(in the rows, 128 means zero)
These are runs of 6 systems, one row a step. Runs of the same system follow the same rule from any start.
seq 1, B, 10 rows:
[[132 136 133 198 142 106 146 194 128 109 121 129 111 162 115 133 127  72
  159 101 119 125 155 144 114 135]
 [146 114 125 108 111 151 107 147  84 117 105 171  79 113  79 119  89 124
  141 113 126 153  97 105 169 129]
 [ 83 163 143 134 142 112 111 167 119 116 129 106 119 108 145  99  84 115
   63 128 126 119 104 151 103 108]
 [ 83 174 117  97 133 134  94  93 125 110 133 143 112 115 161 136 136 124
  168 115 133 152 128 110 157  90]
 [105 152 135 108 103 138 163 108 132 171 116 100 139 112 154 111 142 155
   95 185 107 139 112 112 105 118]
 [130 119 139 143 139 121 141  47 139 125 171 107 154 136 148 114 144 124
  148 117 141 126 140 152 138 121]
 [156  94 113 119 134 130 133 126 162 160 121 128 142 132 114 166 155 193
  134 141 106 119 119 136 128 158]
 [181  94 120 141 130 137 137 148 134 131 140 125 135 135 130 129 143  89
  113 126 162 104 179 148 125 130]
 [147 111 113 140 131 103 118 152  99 118 115 172 114 150 107 153 128 124
  159 116 127 108 106 120 116 169]
 [139 135 135 131 136 137 135 201 119 113 106 101 112 123  97 106  97 102
  133 125 133 141 129 130 138 120]]
seq 2, X:
[[135 101 146 126  78 136 145 130 191  90 143  75 168 102 119 143 123 124
  125 126 145 158 156 102  97 164]
 [ 65 115 123 148 127 123  90  80 115 110 156 176 158 157 117 163 132 138
  118 100 110  93 107 130 129 167]
 [ 95 153 171 179  81 175 128 125 108 149 106  95 107 106 139 122 131  79
  123 111  94 137 169 152 115 122]
 [157  92 119 161 160 144 127  99 139 150 175 170 114 151 130 120 139 118
   84 115 134 111 170 170 166  90]
 [114 175 119 133 173 114 143 171  92 170 103 127  93 138 145  88 115 133
  102 160 110 120  99 156 133  80]
 [197 133  98  65 155 121 120 158 154 120 119 111 106  92 150 124 127 139
  151 140 179 149 146 124 149  91]
 [142 121 103  80 129  73 155 131 140 109 133 153 132 126 126 121 111 177
  129 169 142 154  59  71 102 146]
 [104 143 136  89  99 122 111 103 120  78 112  74 172 107 117 140 119 122
  203 111 152 139 108  97 116 176]
 [121  76 147 158  65 152 125  69 148 131 139 142 153 125  99 176 151 153
  133 107  97 128 134 116 109 200]
 [ 60 135 156 201 115 155 140 102 102 139 142 117 170 174 125 132 152  74
  119 115  97  86 169 156 118 144]]
seq 3, E:
[[128 149 132 154 159  78 156 136 128 125 143 105 132 141 165 100 123 108
  119 139 138 118 120 150  91 116]
 [173 113 122 102 132 121 123  86  95 156 112 125 117 110 128 129 136 164
  156 134 135 114  93 143 130 150]
 [128 114 124 115 131 112 142 163 149 104 129  89 169 133 107 127 111 142
  120 138 141 122 111 116 108 161]
 [116 127 115 115 132 118  99 103 116  92 135 152 133 136 121 154 126 123
  184  96 141 126 122 114 144 145]
 [105 125 131 139  90 163 135 156 144 135 103 117 139 130 104 157 143 128
  138 134 100 137 151 107 127 149]
 [121 120 134 150 122 148 124 110 142 102 160 145 123 134 127 119 123  86
  126 104 139 149 170 127 157  99]
 [126 125 130 161 127 146 128 142 112 166 119 161  90 133 122 133 133 133
   96 129  94 119 129 149 134 116]
 [154 140 116 112 156 127 139 149 136 143 132 109 119 121 153 104 129 117
  105 152 151 126 147 149 135  84]
 [153 133 127 115 129  92 124 124  99 136 123 148  92 104 148 112 107 142
  110 137 135 127  80 132  99 135]
 [118 154 129 105 150 107 135 134 129 128 113  66 151 116 133 115 122 153
  157 140 132 125  93 141 115 138]]
seq 4, B (10 x 26):
[[136 175  88  32 168 117 136 173  84 135  95 104 147 127 143  94 121 129
  138 195 178 106  98 102 136  96]
 [ 90 171 145  87 103  99 121  91 100  82 120  47 189 100 158 112 115  99
  179 128 172 114 108 112  77 168]
 [ 82 118 136 106  98 134 165 110 216  78 156  82 197 133  97 139 130 164
  165 141 116 193 126  61 133 151]
 [ 84  76 155 159  63 215 134  83 174 136 159 114 184 131  82 151 144 122
   70 123  99 128 194 123 152 149]
 [144  79 146 240 100 137 135  95 174 157 160 196  80 142 132 173 165 132
   95  85  63 143 172 161 116 140]
 [206  90 105 176 175 146 140 162 101 198 120 215  42 160 105 127 146 140
   99 127  96 116 144 175 182  82]
 [207 142 108 120 184  78  83 166  23 170  89 158  51 110 163 105 101 111
  115 116 165  61  87 204 108 121]
 [153 196  84  47 203  37 107 204  85  85  95 108 109 117 172 101  95 121
  198 143 195 118  61 115 108 107]
 [ 67 193 117   4 111 131 118 154  94  68  93  40 209 102 123  98  93 108
  178 173 194 128  92  56 117 145]
 [ 15 155 172 110  50 141 149  76 193  45 160  35 231 104 127 123 110 111
  149 131 128 184 130  56  84 171]]
seq 5, H (10 x 26):
[[120 121 132 166 161 131 108 182  80 124 119 113 141 157  93 122 109  88
  114 100 126  69 134 182 127 152]
 [169 124 120 115 121  95 184 120 102 147 108 139 113 142 118 102 130 154
  169 169 125 151  72  92 115 146]
 [101 155 110  76 119 149 119 162 134 116 131 123 143 111 154 116 117  97
   75 165 161 123 156 101 128  91]
 [170 136 133 137 119 120  91 123  92 149  98 126  80  90 160 148 135 116
  145 100 136 107 131 170 102 142]
 [130 124 142 121 136 138 153  76 151 152 147  99 126 108 129  95 121 176
  112 142 109 162 105 144 150 102]
 [ 77 134 126 105 124 155  86  96 111 105 136 113 175 133 118 147 127 114
  139 106 142  98 139 132 147 148]
 [120 146 125 157 126 100 135 134 160 122 121 134 108 132 143 159 152 147
  185 112  98 157 121 116 112 138]
 [129  99 128 154 121 149 152 126 156 115 165 156 131 152 109 119 129 100
  101 128 132 147 170 112 154 107]
 [124 115 121 157 141 111 121 156  96 138 124 150 134 153 115 142 126 122
  104 126 119  83 113 150 106 161]
 [170 124 108 106 152 111 165 154 127 140 114 121 123 142 117 110 133 145
  150 164 142 137 109 113 140 118]]
seq 6, R:
[[142 106 145 120  64 146 130 173 159 107 103 120 105  86  90 140  94 143
  106 125 114 181 114  84 107 160]
 [101 133 143 142 167  87 115 105 129  58 172  96 158 137 116 102  86 106
  158  79 156 128 107 150 137 132]
 [ 78 137 134 150  82 139 104  87 118 132 110 157 132 131 128 183 156 143
  168 109  83 126 115 108 111 182]
 [ 92 142 132 160 124 116 160  83 170 120 189 138 157 149 183 117 155  93
   89 146 136 133 174 123 111  93]
 [145 143  91 122 161 113 106 117  79 185 116 192  99 149 175 152 171 136
  121 151 126  71 122 152 124 117]
 [163 137 127 122 122 174 180 172 134 188  97  90 114 123 132  97 151 121
  102 188 121 139 171 134 141  81]
 [211  80 100  75 162 125 109 174 122 124 125 138 105 108  87 111  89 157
   98 131 172 120 105 142 162 123]
 [123 145 157 112 116 137 126 191 112 103  77  55 115  91  75 102  69 140
  162 112 117 166  79 125 128 151]
 [116  85 143 126 107 137  96  93 163  43 164 109 166 117  80 147  94 119
  169  61 148 156 132 110 152 171]
 [ 43 157 153 174  99  79 112  80 131  87 156 156 134 134 156 150 118 120
  139  95  95 141  89 106  69 169]]
seq 7, X, 10 rows:
[[135 121 139 121 109 168  98 112 130 141 113 119 100  88 113 136 115 147
  128 106 111 147 130 148 156 122]
 [117 126 126 131 130 126 161 104 152 146 157 123 155 137 152 110 139 135
   83 163 131 128 137 125 118 110]
 [126 155 116 119 150 112 106 108  85 138 117 140 111 130 153 133 140 125
  163 120 134 106 113 148 132 120]
 [168 115 132 133 105 139 167 138 139 145 113 121 102 119 117 119 137 128
  142 145 123 163 139 112 130 122]
 [137 111 109 112 158 111 129 133 121 116 146 128 161 152 112 121 123 133
  128 137 152 102 113 130 138 141]
 [123 144 127 127 119 125 115 159 128 133  96 107 117 110 127 148 129 146
  150 124 111 127 113 132 107 151]
 [129 109 120 127 106 138 129 133 157 105 146 140 143 132 125 145 135 110
  121 126 143 136 161 103 129 131]
 [106 129 138 146 125 117 114 118 100 121 137 144 120 129 122 123 108 121
  111 113 120 114 103 140 115 145]
 [115 135 143 141 123 153 125 124 144 128 128  99 125 112 126 127 125 121
  131 116 116 146 150 146 145 109]
 [129 116 116 122 134 137 125 112 125 149 145 155 125 131 135 124 135 137
   89 145 130 114 131 136 138 115]]
seq 8, W, 10 rows:
[[127 116 113  99 158 120 107  98 145 105 170 113 174 130 148 128 131 126
  116 127 172 102 146 145 139 120]
 [100 175 115 111 123 107 116 138  93 128  99 150 101 125 157 138 134 124
  159 139 123 128 100 106 108 128]
 [143 125 140 121 124 136 171 129 129 134 129  68 158 128 125  89 124 112
  122 159 147 135 139 129 119 127]
 [127 116 139 145 112 117 111  83 106 127 126 139 122 121 118 146 129 148
  161  99 112 123  95 137 118 170]
 [131 128 114 143 150 133 168 155 167 143 128 117 136 155 113 130 148 150
  143 151 106 146 141 122 147 113]
 [147 104 131 137  87 152 110 105 125 131 132 151 121 113 134 154 144 105
  124 112 136 122 167 126 122 145]
 [137 135 128 163 154 104 137 163 134 132 131 143  93 134 131 114 113 124
  108 120 112 137 121 147 122 107]
 [135 112 120  93 130 167  97 127 115 130 126 126 136 113 106 128 116 127
  108 124 146 111 142 138 165 122]
 [110 139 116 116 135  91 114 146 143 109 138 141 128 118 147 140 115 144
  104 131 131 126 101 118  97 137]
 [126 150 123 100 142 133 129 123 121 111 127 100 140 126 136 114 127 108
  165 131 157 135 140 126 151 106]]
seq 9, H, 10 rows:
[[141  98 118 139 116 113 132 168 169 104 157 133 158 133 147 144 131  90
   70 134 161 104 176 122  86 145]
 [171 116 117 137 171 104 111 164  91 138 115 166  73 132 108 119  99 143
  127 110 123 114  89 160 143 122]
 [142 119 139  99 102 165 166 137 115 155 102  75 150 112  95  94 117 142
  110 170 127 137 117 114 133 135]
 [114 152 122  82 123  98  87 115 114  88 134 119 138  98 167 131 109 113
  128 117 172 114 110 117  94 141]
 [119 165 144 145 124 147 120 127 128 139 109 114  77  98 143 122 125 124
  157 109  99 167 135 147 149  90]
 [118 109 154 159  96 142 149  59 127 135 160 116 151 130 135 117 137 110
  110 125 126 128 150 139 118 138]
 [ 82 151 110 140 174  99 112 116 123 124 146 151 148 163 144 140 141 138
  142 120 117 101 109 144 135 124]
 [148 117 106 130 120 153 151 147 137 151 112 147 127 154 111 152 166 130
  163 151 116 133 161 104 152 126]
 [148  95 111 122 123 115 126 146 164 128 148 153 137 125 137 150 133 143
   72 143 139 113 136 120  99 147]
 [162 113 114 115 165 130 104 172 123 126 115 121 110 119  98 126 104 144
  127 109 139 117 115 158 156 123]]
seq 10, R (10 x 26):
[[108 174 129 144 165  88 161 172 140 101 123  53 165 149 151 109 137  89
  188 134 144 123 145 142 105 123]
 [133  85  93 126 118 143 119 139 135 121 132 207 131 170  83 186 156 145
  156 122 114 121 137  89 161 159]
 [ 79 152 142 179 144 114 151 185 158 125 141 103 135 142 142 106 111 110
   63 141 101 129 138 147  99 105]
 [141 118 103 121 180 143  82 111 132 142 134 150 113 135 120 163 150 165
  164  95 118 108 139 171 186 113]
 [103 139 155 144  83 170 141 135 126 155 113 133  88  96 124 104 106 129
   67 147  89 168 126 116 128 104]
 [168 112 133 114 160 119  96  89 114 118 152  99 130 101 142 109 110 124
  124  99 169 105 131 184 141 119]
 [136 145 140 111  79 130 140 107 101 147  86 128  94  96 128 126 125 154
  162 143 108 161  86  97 112 150]
 [129 113 133 115 119 129 144 102 129  94 160  96 180 132 131 103 117  86
  117 135 179 117 151 120 122 135]
 [138 137 107 122 125  82 116 141 119 123 108 160 114 133 150 167 146 142
  169 131 128 117  98 108  88 168]
 [ 96 138 124 147 132 142 174 142 141 123 141 112 164 171 120 112 149  91
  144 153 125 136 166 109 142 108]]
seq 11, W (10 x 26):
[[208  81 130 146 101  98 183  99 199  90 173 136 115 125 139 121 140 111
  162 121 163 195 164  91 120 121]
 [ 89 142 155 194 104 168  98 163 100 107 101 136  88 133  83 150 111  79
  170  59  84 140 151 145 154 142]
 [113 112 142 140 130 166 139 113 193 164 160 116 122 102 128 109 116 175
   30 146  95 155 145 155 149  78]
 [106 108  99 124 146 122  88  89  92 100 177 231 129 166 128 143 124  95
   99 108 157  90 135 113 157 121]
 [ 94 193 105 112 174 114 107 202 109 157 101 102 134 133 175 124 136 115
   92 164 133  76 135 161 103  94]
 [185 119 121  53 110 116 123  84  79 134 120 118 121  87 150  93 109 132
  114 157 187 119  96 117 112 132]
 [115 136 128 125 147  73 142 172 109  88 109  94 157 149  93 124 101 138
  189 126 131 124  65 114 102 185]
 [133 138 137 100 112 154 140  97 176 133 109  47 159  98 127 147 158 170
  200 131 117 164 143 126 143 140]
 [119 109 150 184  67 121 178  95 158 111 142 171 105 140 115 139 140 115
  160 118  92 190 137  73 113 148]
 [109 117 154 213 141 170 147 124 143 148 151 110 127 156 110 122 144  92
  121  97  90 122 191 182 160 103]]
seq 12, E:
[[ 93 140 116 135 123 133  91 128 105 124 132 180 114 139 139 154 134 107
  114 114 123 104 135 125 130 127]
 [140 145 131 147 116 141 155 146 151 156 115 106 115 124 156 135 160 114
  138 147 117 142 170 135 116 107]
 [157 107 140 134 118 130 144  98 107 133 147 143 104 119 124  89 106 116
   99 131 141 141 120 133 134 112]
 [127 134 127 136 165 112 118 151 115 143 121 108 129 129 123 120 114 152
  109 128 116  99  99 171 123 134]
 [148 133 102  76 141 112 119 127 139 121 126 129 135 117 146 139 135 151
  144 148 155 129 116 109 129 127]
 [108 140 136 127 101 110 134 134 111 110 118 119 139 123 129 130 117 114
  140 132 129 131 104 106  92 160]
 [115 127 139 137 124 142 120  96 140 118 132  98 144 125 119 138 136 133
  172 102 120 138 139 139 143 139]
 [110 100 124 136 109 159 130 119 144 129 145 155 145 141 100 143 131 136
  100 133 112 129 145 112 146 136]
 [118 135 120 155 143 133 124 142 126 127 142 145 128 152 140 133 142  87
  120 121 134 107 167 143 135 110]
 [176 119 123 141 121 134 142 135 119 161 116 154  84 121 139 129 143 123
  125 138 124 133 141 137 127 114]]

Which system made each run below?
seq 13:
[[157 123 134 141 130  94 211 132 133 161 119 102 132 145 117  87 130 168
  131 181 106 153  78 116 104 138]
 [139 129  96  78 157 134 102 142 116 109 113 101 177 145 112 161 153 126
  205 121 162  91 141 127 155 152]]
 -> X
seq 14 (2 x 26):
[[111 134 120 149 143 171 128 189 177 166 104 116 115 130 109 157 148 164
  110 136  76 136 158 149 154 102]
 [135 141 111  94 126 132 130 118 123 116 158 172 108 121 163  98 118  87
   85 151 172 141 152  97 146  68]]
 -> E
seq 15 (2 x 26):
[[ 99 143 123 129 153 147 108 103 179 131 158 107 140 119 158 141 148 139
  118 114 121 134 169 157 155  84]
 [127 148 115 113 120 133 128 108  91 168 122 184  92 123 161 115 137 129
   88 165 126 120 115 117 124  99]]
 -> X
seq 16 (2 x 26):
[[172 124 113  76 136 143 107 117  91 114 127 137 115 113 131 104 114  93
  142 127 186 125 143 124 166  98]
 [160 113 133 129 138  84 165 122 147 141 129 112 115 115 121 109 111 195
  128 148 109 158  65 127 105 146]]
 -> X
seq 17, 2 rows:
[[136 134 122 158 148  80 162 191 146 131 105 111 130 151 118 142 135 154
  162 140 102 129  97 127  91 165]
 [182 100 129 110 106 170 128 103 152 134 118  94 129 102 115 144 151 130
  175 115 142 146 172 136 160 129]]
 -> W
seq 18, 2 rows:
[[185 114 112 109 109 138 117 123 158 171 115 177  55  83 158 157 149 176
  102 143 112 162 132 122 127 103]
 [154  92 113 134 135 123 127 195 123  75 148 160 130 153  86 114  90  64
  107 113 174 125 154 110 143 127]]
 -> W
seq 19 (2 x 26):
[[146 104 134 146 145 127 100 194 127 124 115  85 140 115 101 135  98 126
   83 106 133  83 126 183 103 165]
 [154 134  89  94 171  90 129 129 160 105 143 166 107 141 139 146 140 161
  186 129 144 163 109  98 159 100]]
 -> E
seq 20, 2 rows:
[[156  79 141 216 127 131 153 125 109 162 128 189  81 166  72 136 131 145
  134  96  67 131 111 155 148 153]
 [191 104 125 145 174 135  96 184 106 151 116 144  57 108 107 111  89 133
   88  94 130 118 126 196 162  94]]
 -> B
seq 21, 2 rows:
[[162 114 104 104 104 125 149 162 143 131 119 186  94 124 127 136 130 133
  111 160 136 158 127  74 125 120]
 [124 134 133 110 141  88 128 128 109  77 145  97 152 126 122  97  89 105
  141 117 168 124  97 123 115 144]]
 -> X
seq 22, 2 rows:
[[113 108 158 141  49 164 100  93  86 147  89 129 128 100 101 166 132 133
  135 107  93 111 111 125  93 209]
 [113 157 128 138 182  66 162 126 201  86 172  79 152 140 164 104 124 146
  155 128 139 167 119 133 120  93]]
 -> H
seq 23:
[[196 115 140 147 112  71 175 159 155 117 113 106  92 108 127 116 113 147
  160 132 125 177  91 114  83 155]
 [109 135 135  90 149 139 117 113  84 102 118  94 148 128  73  91  83 140
  177 117 137 137  77 123 175 133]]
 -> E
seq 24 (2 x 26):
[[126 139  97 100 110 134 127 135 120 165 121 171 134 132 175 148 164 118
   77 181 141  96 153 103 100 119]
 [183 145 103 120 171 114 156 188 120 153 111 116 105 138 154 106 142 103
  133 161 154 117 154 146 131  87]]
 -> R
seq 25, 2 rows:
[[168 144 110  65 134 103 168 132 156 144 108  82 140 104 151 117 147 176
  166 185 144 162 101  97 115 120]
 [110 132 121  76  95 169  62 120 136  96 137 146 114  74 144 145 107 104
   86 107 163 136 159 112 144 106]]
 -> H
seq 26:
[[117 139 152 141 115 168 145 100 175 122 152  82 132 108 140 108 136 105
  128 118 126 168 187 140 161  78]
 [ 91 115 144 172 118 118  96  61  99 121 157 167 137 143 131 149 130 116
  121  88 111  95 113 149 110 167]]
 -> H
seq 27 (2 x 26):
[[184  58 120 142 139  79 155  96 152 116 160 131 166 154 102 143 136 171
  143 124 141 111  98 131 102 195]
 [140 100 100 117 154 124 133 161  95 104 120 139 171 184  68 142 135 111
  195 126 148  87 121 113 157 172]]
 -> E
seq 28 (2 x 26):
[[107 106 128 105 110 164  75 151 135 104 132 133 134  99  94 147  91 134
   69 103 134 117 130 129 141 144]
 [ 84 159 126 160 113 124 115 154 151 113 136 158 107 130 167 148 140  93
  111 119 115 138 161 117 106 104]]
 -> B
seq 29:
[[118 150 141 152 137  59 165 127 111 118 145 129 117 135 159  83  99 121
   98 146 129 137  72 125  72 130]
 [141 139 128  92 153 127 104  79  92 151 108  73 148 107 135 128 138 167
  179 124 136  99  95 170 137 147]]
 -> E
